Where one turn sends some rows of the set: a few examples, then the rows asked:
Q_211: [-19 -21   0 -21   2  21   5 -10   8  -6  18  12  11   0 -16]
Q_351: [-10 -37 -12 -19   2  22 -19  27   4  -3   5 -10 -18 -20 -10]
Q_840: [  1  -9  -4  -4  -1  -3 -27  44  11  14 -17 -13 -20 -22  -4]
Q_339: [-15  10  -3 -11  -2   1  13 -20  26  10   1  15  11   0  -7]
Q_928: [ -4  -1   9  -3   3   2 -24  46  -5   9  -7 -16 -15 -24  -8]
Q_837: [ -8   6   5 -12   6  -8   5 -15  28  12   4  15  19   6 -15]
Q_768: [ -8 -30   0 -19  10  19 -17  24  -5  -4  18 -15 -13 -24 -16]
Q_589: [-15 -20  -7 -16   2  23 -13  25  -6  -4  13 -17 -21 -30  -8]
Q_414: [  2  -1   8  -4   8  -7 -26  42   3  14  -4 -18 -15 -25 -11]
Q_918: [-11  11   8  -7   0  -5   7 -10  23  12  -4  19  19   8 -12]
Q_238: [-15 -33 -14 -24   0  21   0  -8  19  -5  11  11   3  -2 -13]
Q_935: [-13 -26  -3 -24   9  18   1 -11  11  -5  23   5   8  -4 -19]
Q_367: [  5  -3  -6  -6  10   0 -22  45  11  15  -9 -14 -28 -22 -10]
Q_603: [ -5   9   2  -1   0  -3 -18  38   4  16 -11 -17 -20 -30  -2]
Q_823: [  3  21  11   1   6 -22 -12  17  23  24 -14   1   5  -8 -10]
Q_963: [ -6  28   4   2  -2 -17  -3  11  22  23 -17   3  -1 -11  -3]
Q_203: [  6  20  -3  -1   7 -17  -9  23  30  25 -21   4  -8  -4  -9]
Q_635: [ -9  -4  -6 -12  -2  -4   3 -12  35  13  -9  20  13   9  -9]
Q_497: [ -3   6  -8 -13   7  -4   8 -10  37  16  -5  20   6   9 -14]
Q_458: [ -5 -30 -15 -23  11  25 -12  26   6  -3  12 -10 -23 -18 -15]
Q_187: [-21 -20 -11 -23   1  25   8 -11   9  -7  19   4  -2 -12 -11]
Q_957: [ -2  23  14   4  -1 -17 -11  25  15  22 -19   2   3  -7  -6]
Q_424: [ -9 -25 -16 -26   9  21   6  -8  22  -3  16  11  -3   1 -18]
Q_188: [-15 -28   1 -18   4  26 -12  24  -9  -8  15  -9 -11 -19 -13]
Q_120: [  0  12   0   1  -2 -19 -14  20  30  24 -26   5   0  -4  -4]

Q_963 goes to Q_187
Q_188 goes to Q_957
Q_837 goes to Q_768
And these:
Q_635 goes to Q_351
Q_497 goes to Q_458

Where one turn sends some rows of the set: a few examples, then the rows asked:
Q_437: [-15  12 -23 -24  -7   7  -2  12 -20  17  10  13  -3  -7   5  13 -28  -3
  -8 -11  -5 -15  16 -10  19   7  12  -6   2  11]
Q_588: [ 24 -11  26  -7   3 -51  -7  15  -9  18   4  16  -8   3   5  19  11   1
   1   9   5   0  -6  -2  -1 -15  -6 -18   5 -14]
Q_871: [ -3   7   9   0  17 -23  19  21 -23 -21   6   7  13  -3   7  24 -10  19
  -3   5  27  21  10  -6 -16  -2  -8 -15  12  -6]
Q_9: [ -1  -1 -17 -20  18  11  -8  10   6 -21 -15  31  15  -9  18  25 -17  -5
  -2   4  17   8   9 -17  -2   8  -2   3  25  10]
Q_700: [ 26 -14  34 -18   8 -39 -20   0   7   1  -6  24  -4 -15   7  29  12  -8
   2   5  -2  13 -15  -7  -2 -12   7  -1   6   2]
Q_512: [ 23  -8  36 -16  14 -41 -23  -7  15   3  -9  28  -4 -15   2  26   5  -7
   5   6  -7  20 -12   1   4  -2   0   0  12  -2]
Q_246: [ 11  16   2   7   3  23 -12 -31  13   3   9 -12  15  -3  -5   3 -11   5
  -7  -2 -23   1  20  17  18  -3 -10  11 -19  12]
Q_609: [ -7   0 -21 -21  15   6  -3  16   2 -12  -6  19   8  -7  13  23 -16  -3
   1   1  25  12   7 -13  -2  17  -7 -11  32  -5]
Q_459: [ 26  -7  28  -5   5 -42 -24   0  10  16  -5  18  -7  -5   2  21  10  -6
   6  10   5  13 -10  10   2   1 -12 -20  20 -11]
Q_311: [ 22  -9  28 -12  14 -39 -19   0  16  16  -6  24 -14 -12   2  23   7  -7
  15  11   2  19 -13   2  -4   0  -8  -5  16  -5]
Q_99: [ -3   8 -28 -17   9  22 -15   5  -5  -8   0  15   2  -5   6  10 -32  -6
  -7  -9   8  -8  20  -9  16  21  -1  -7  10  15]
Q_793: [ 10   2 -11 -11  17   3 -13   9  -2 -37 -17  25  21  -6  10  19 -18  -4
 -11  -1  16  -2  11 -10   3  15  -4  -6  22   8]
Q_889: [  7  16  12   7   2  14  -2 -23   7   1  12  -8   8  -8  -5   3 -20  13
 -12  -6 -21   2  29   9  19 -15  -9  13 -29  17]
Q_667: [  6  20   8   7   8  15   0 -28  12  -6  11 -17  12  -1  -9   6 -21  14
 -10  -7 -23   4  23  10  16  -4 -10   9 -20  17]
Q_172: [ -4  11  20   1   7 -12  25   1 -19  -1  10   1  23 -10   5  14  -8  30
 -11   8  -7  20  18   3  -2 -29   5  17 -16  13]
Q_433: [ -9  10  16   1  10 -11  30  10 -17  10  17  -5  10 -11   2  10  -8  31
   2   9   0  24  14   2 -11 -25   0  14 -13   8]
Q_463: [ -2  13  -1  -6   8  26  -5 -31  20  13  13  -7   6 -11  -2   9 -13   5
   2  -3 -23  15  16   8  12  -4  -5  22 -19  11]
Q_440: [ 30 -12  27 -14   9 -25 -29 -23  23  -6  -9  10   7   1   3  26   2 -22
   0   1 -12  10  -7   9  15   1  -5 -10   6 -12]
Q_67: [ 17 -13  27 -18  12 -48  -2  14  -4  19   5  23 -14  -8   4  22   6   1
  10   8   1  10 -12 -10  -6 -16   2  -2  -1  -9]
Q_719: [ -3   9 -27 -18  10  22 -15   5  -6  -9   1  15   1  -6   4  10 -31  -5
  -6 -10   8  -8  19  -9  17  22  -2  -6   9  15]
Q_923: [ -8  13   0   2   1  16  10 -13   9  27  26 -18  -9  -8  -5   2 -18  15
   3  -4  -8  14  25   9  11 -10 -15   1 -19   2]
Q_565: [  1   4  11  -3  14 -18  12  11 -16 -19  -9  27  26  -1  22  35  -8  15
 -11  14  17  20  17 -10 -12 -20   1   3   9  13]
Q_100: [ -5   8 -28 -18   8  21 -15   4  -6  -7   0  15   2  -6   7  11 -32  -6
  -8 -10   7  -7  21  -9  17  21   0  -6  11  15]
Q_814: [ 30 -10  18  -8   6 -24 -26 -13  20   9  -4   3  -2   8   4  22   5 -22
   8   7   1   6  -7  14   8   3 -15 -22  11 -18]
Q_323: [ 11   7  13   7  15 -21  11  16 -23 -30  -5  16  23   2  11  23  -8  17
 -12  11  22  10  14  -4 -14 -10  -8 -10   6   7]
Q_968: [  5  18   7  11  -2  11   2 -15   2   9  20 -22   1  -4 -11  -3 -19  15
  -9  -8 -11   2  28  15  19  -7 -17  -7 -24   4]
Q_586: [-12   4   7 -13  16 -18  21  15 -16 -10   2  18  15  -6  18  34 -10  19
  -3   9  22  31  11 -11 -14 -12   1  -2  14  -2]
Q_547: [  1  15 -16 -14   1   6  -6  14 -23  -2   5  15  -1  -8  -3   6 -30  -5
  -7 -12  -7 -27  16 -11  14  10  10   0 -11  22]
Q_285: [ 31 -11  35 -11   2 -44 -24   1  -1  -3  -5  16   2  -9   5  25  13  -7
  -7   4   0   8 -12   1   3  -7   3 -15   9  -5]
Q_177: [  0  20   2   9   1  13   3 -22   9   9  20 -28   5   5  -8   3 -17  17
  -7  -4 -14   6  23  15  15   1 -16  -8 -11   3]
Q_449: [ 26 -11  33 -12   1 -52 -11   5 -11   5  -2  20   5   0   7  23   8   3
 -11   6  -6   0  -4  -1   8 -17   4 -12   2 -10]
Q_312: [  3   1 -14 -11  14   1 -10  15  -6 -29  -7  12  16  -4   6  16 -17  -2
  -7  -4  23   3   9  -7   2  23  -9 -22  29  -7]
Q_890: [ -2  12  14  11   4 -13  27  13 -23   9  17 -11  13  -2   0   4  -4  31
  -4  11   5  14  18   9  -9 -22  -7  -1 -11   4]
Q_997: [ 25 -13  16 -15  15 -21 -19  -9  28  15   0   8 -15  -1   3  22   3 -23
  23   8   1  14 -12   5  -2   2 -14  -8   7 -14]
Q_888: [ 20 -13  34 -21  10 -49  -7   4  -4   5  -1  27  -1  -9   6  27   4   1
  -4   4 -10  10  -8 -10   3 -19   9   4  -3  -5]
Q_176: [ -8  16  -6   2   6  20   9 -17  18  26  23 -21  -5   1  -3   8 -16  14
   7   2 -10  13  21   8   5  -5 -17   5 -11   8]
Q_942: [ -5  13  -6  -3   8  24  -1 -21  17  23  22 -19  -6  -8  -7   2 -13   7
  12  -4 -13  14  13  11   7   4 -13   8 -14  -1]
Q_6: [ -1  16   2  -1  13  21   6 -25  20  10  13  -8   0  -5  -2  10 -20  12
   3  -1 -21  12  20   2   5 -10 -10  23 -20  22]
Q_482: [ -9  14 -17 -20  -3   2  -3  13 -25   1  11   7  -3  -9  -4   8 -31  -2
 -10 -17  -6 -19  14  -9  19  16  12 -10  -4   8]
Q_314: [ 20 -15  27 -18   6 -38 -16   7   8  16   1  19 -13 -11   8  28  14  -8
  10   9   5  16 -16  -5  -8  -9   2  -7  12  -5]
Q_511: [ 24 -12  24 -22  19 -20 -22 -18  29   0  -6  16  -5  -7   3  29  -1 -24
  13   3 -11  17 -12   0   5   1  -4   5   2  -7]
Q_630: [  8  17  -3  10   2  21  -8 -22  10  12  19 -25   3   0 -11  -4 -11   6
   1  -3 -13   3  17  20  13   7 -17  -4 -15  -1]
Q_395: [  3  13  20  12   1 -13  21   4 -24  -2  11  -6  25  -2   2   8  -6  30
 -15   9  -3  11  21  10   0 -26  -2   4 -12   9]
Q_383: [ -5  13 -21 -18  -3  10  -5  13 -18  13   3  21  -1  -6   8  13 -27  -6
  -6  -5  -6 -22  18 -12  13   1  10   4  -4  24]
Q_317: [ 28  -6  35 -10   5 -43 -28  -8   9   2 -10  22   3  -8   2  23   8  -6
  -3   6  -4  14  -8   8  11   0  -4 -14  17  -8]
Q_227: [ -6  13   5  -4   4  19   8 -19  15  20  16  -3  -3 -13   1   8 -20  12
   1  -2 -18  14  26   3  11 -19  -7  21 -26  17]
Q_895: [ 26 -12  29 -12   0 -43 -19   8   0  11   1  11  -7  -6   5  23  15  -6
   2   7   8  10 -13   3  -1  -5  -1 -22  15 -12]
Q_355: [ -4   7 -29 -18  10  21 -14   5  -6  -8   1  14   1  -8   5  10 -32  -5
  -6 -10   7  -6  19  -9  16  22   0  -6  10  14]

Q_323 goes to Q_565
Q_172 goes to Q_433
Q_547 goes to Q_383
And these:
Q_895 goes to Q_285
Q_463 goes to Q_942
Q_9 goes to Q_609
Q_177 goes to Q_667
Q_317 goes to Q_512
Q_588 goes to Q_449
Q_923 goes to Q_968
Q_511 goes to Q_997

Where one turn sends some rows of the set: a few examples, then the rows asked:
Q_125: [  3   1 -23   8   5   6  -8 -35 -10   5  -5   1 -21 -29  21]
Q_489: [  6 -47 -21  -3 -14  11 -16   2 -11   6 -13   5  11  -1 -20]
Q_156: [ -2  13 -22   6  -9  -2 -12 -41 -16  12   3  -3 -10 -21  20]
Q_587: [ 15  -9 -24   9 -29  14  16 -15 -15  22  27 -10 -20  -7  -9]
Q_166: [ -3 -34 -11  15 -23   4 -28 -23 -15  27  -8  16 -13 -11 -16]
Q_740: [ 16  -9 -54  -3  -5  -7   7  -9 -32  -3  16 -15 -20 -26 -13]
Q_140: [-11 -34  -5  21 -23   4 -28 -16 -15  14  -8   1 -11  -4  -3]
Q_674: [  9 -13 -26   9  -9 -22 -13 -37 -12 -11  -6  28  13 -25   3]
Q_810: [  1 -12 -25  11 -17   6   5 -20 -15  19  35 -10 -26  -1 -19]
Q_377: [  5 -35 -15  -3 -15  15 -12   7 -18  12   5   0  23  -5 -23]
Q_245: [ 20  -3 -37   7  -5 -14  -9 -34  -9  -3 -15  17  16 -23  14]
Q_283: [  4 -34 -24   1 -22   5 -10  15 -13   1  -4  -4  22  -5 -15]
Q_207: [ 11  -1 -36  -2 -11 -21 -17 -34 -14  -8 -10  23  20 -17  -6]
Q_555: [ 11 -13 -58   0   8 -11   9  -7 -25  -8  17  -7 -14 -14 -19]
Q_959: [ 24 -11 -54  -7  -7  -9  10  -3 -19   7  23  -3 -19 -15 -20]

Q_166 goes to Q_125
Q_740 goes to Q_377
And these:
Q_555 goes to Q_283
Q_156 goes to Q_810
Q_489 goes to Q_245

